(in the rows, 128 means zero)
One hidden turn or mirror swaps the rows below in pairs. Which row is each named row swapped with?
The rows were stretched afterwards, more along some directions than others.
tuve: [137 107 117 139 127 125 117 112 137 129  89 137 130  80 135 136 131 137]
bolo: [118 111 116 110 156  65 122 112  71 117  88 125 156 103 139 121 174 163]
buzo: [128 117 114 161 126 158 135 102  87 107 101  84 130  97 149 114 128 161]
lifug: [133 114 111 142 137 141 121  93 127 140  91 160 127  86 154 116 120 136]
kida: [133 105 119 139 127 125 128 108 128 146  84 156 122  85 145 123 132 128]
fev: [129 111 110 160 123 154 141 107 109 125 115  98 122  99 142 103 117 150]
num: [112  97 114 117 149 128 122 146  99 118 158 128 153  99 136 103 137 126]
moson: [123 123 114 107 169  76 132  97  87 114  60 118 148 124 132 108 155 146]
Vog: [108 102 105 104 152 128 101 138  94 101 143 110 156 117 158  91 136 149]
goni: [110 111 109 123 128 117  99 140  86 106 165 118 152  96 161 100 143 140]
Lesid: [123 113 119 153 132 127 150 106  90 125 118  93 120 118 119 101 125 150]
Bifu: [137 105 134 123 138 141 137 109 134 135 105 168 141  76 135 124 143 123]
Kup: [133 120 104 107 157  68 111 115  99 105  80 129 155 127 139 122 162 147]
Kas: [132 120 129 142 121 135 115 104 134 137 112 140 137  78 149 137 137 136]
Zek: [107 107 110 124 135 126 103 139  81 109 154 108 156  88 152 105 142 147]
lasu: [127 114 123 138 127 129 128  95 134 144  92 138 129  68 145 121 122 130]
kudif: [132 124 112 159 127 150 138  99  87 111 103  97 122 121 141 104 129 155]
Saf: [123 128 104 108 163  58 112 122  87 115  78 140 149 135 129 113 155 135]
mogo: [135 116 124 146 123 129 130  87 143 135  80 139 118  85 147 108 113 128]
Raful: [103 111 103 126 139 108  97 137  93 109 162 111 145 104 154  90 123 136]
vek: [108 113 107 120 141  99 119 136  74 109 139 112 152 108 150  88 144 140]
fevag: [113 116  99  95 172  84  95 113  92 101  73 132 158 124 147 111 161 147]
Petu: [123 126 103 168 143 128 135 110  86 126  97  74 125 128 127 116 127 164]
gubi: [117 121 123 156 119 152 147 107  93 144 113 113 121 107 135  97 119 143]
Pum: [129 130 113 169 133 151 154  96  91 131  93  97 120 118 133 107 125 157]
seti: [117 116 121 104 150  49 122 114  95 119  94 125 148 114 135 103 158 141]
gebed: [133 111 121 146 121 123 135  90 141 150  91 134 122  86 141 123 111 133]
Tofig: [110 104 113 115 143 126 113 142  92 107 156 121 160  89 155 102 146 140]
buz: [ 99 117 110 120 142 112 103 132  70  99 145 108 151 104 154  93 145 147]
melol: [139 120 122 148 117 125 127  98 125 129  77 146 131  77 145 131 134 130]
lufig: [134 101 125 145 127 152 125  99 151 143  95 141 140  75 149 117 124 138]
rad: [114 114 108 119 142 113 122 134  82 121 155 123 149 114 146  96 138 135]
Kela: [127 121 107 152 142 148 138 105  85 121 104 100 130 126 131 102 127 155]
dumid: [125 140 108 139 156  82 109  99  87 116  60 109 145 122 146 125 158 166]
pud: [119 117 120 120 158  75 125 107  86 120  69 116 162 121 138 106 165 157]
Sumov: [124 116 116 141 129 131 129  93 125 151  77 146 124  89 132 123 132 134]
sef: [120 112 119 101 158  67 130 106  90 111  76 128 154 119 138 109 152 138]
zizu: [123 119 113 153 130 156 139 103 105 131 127 111 117 116 132  99 116 147]
Rebo: [133 135 122 121 162 102 126  95  90 103  60 127 148 135 137 120 161 146]
Dem: [121 111 100 102 164  62 105 125  92 118  82 133 148 131 147 114 162 148]

gubi pairs with Vog
kida pairs with Dem
lifug pairs with bolo
vek pairs with fev

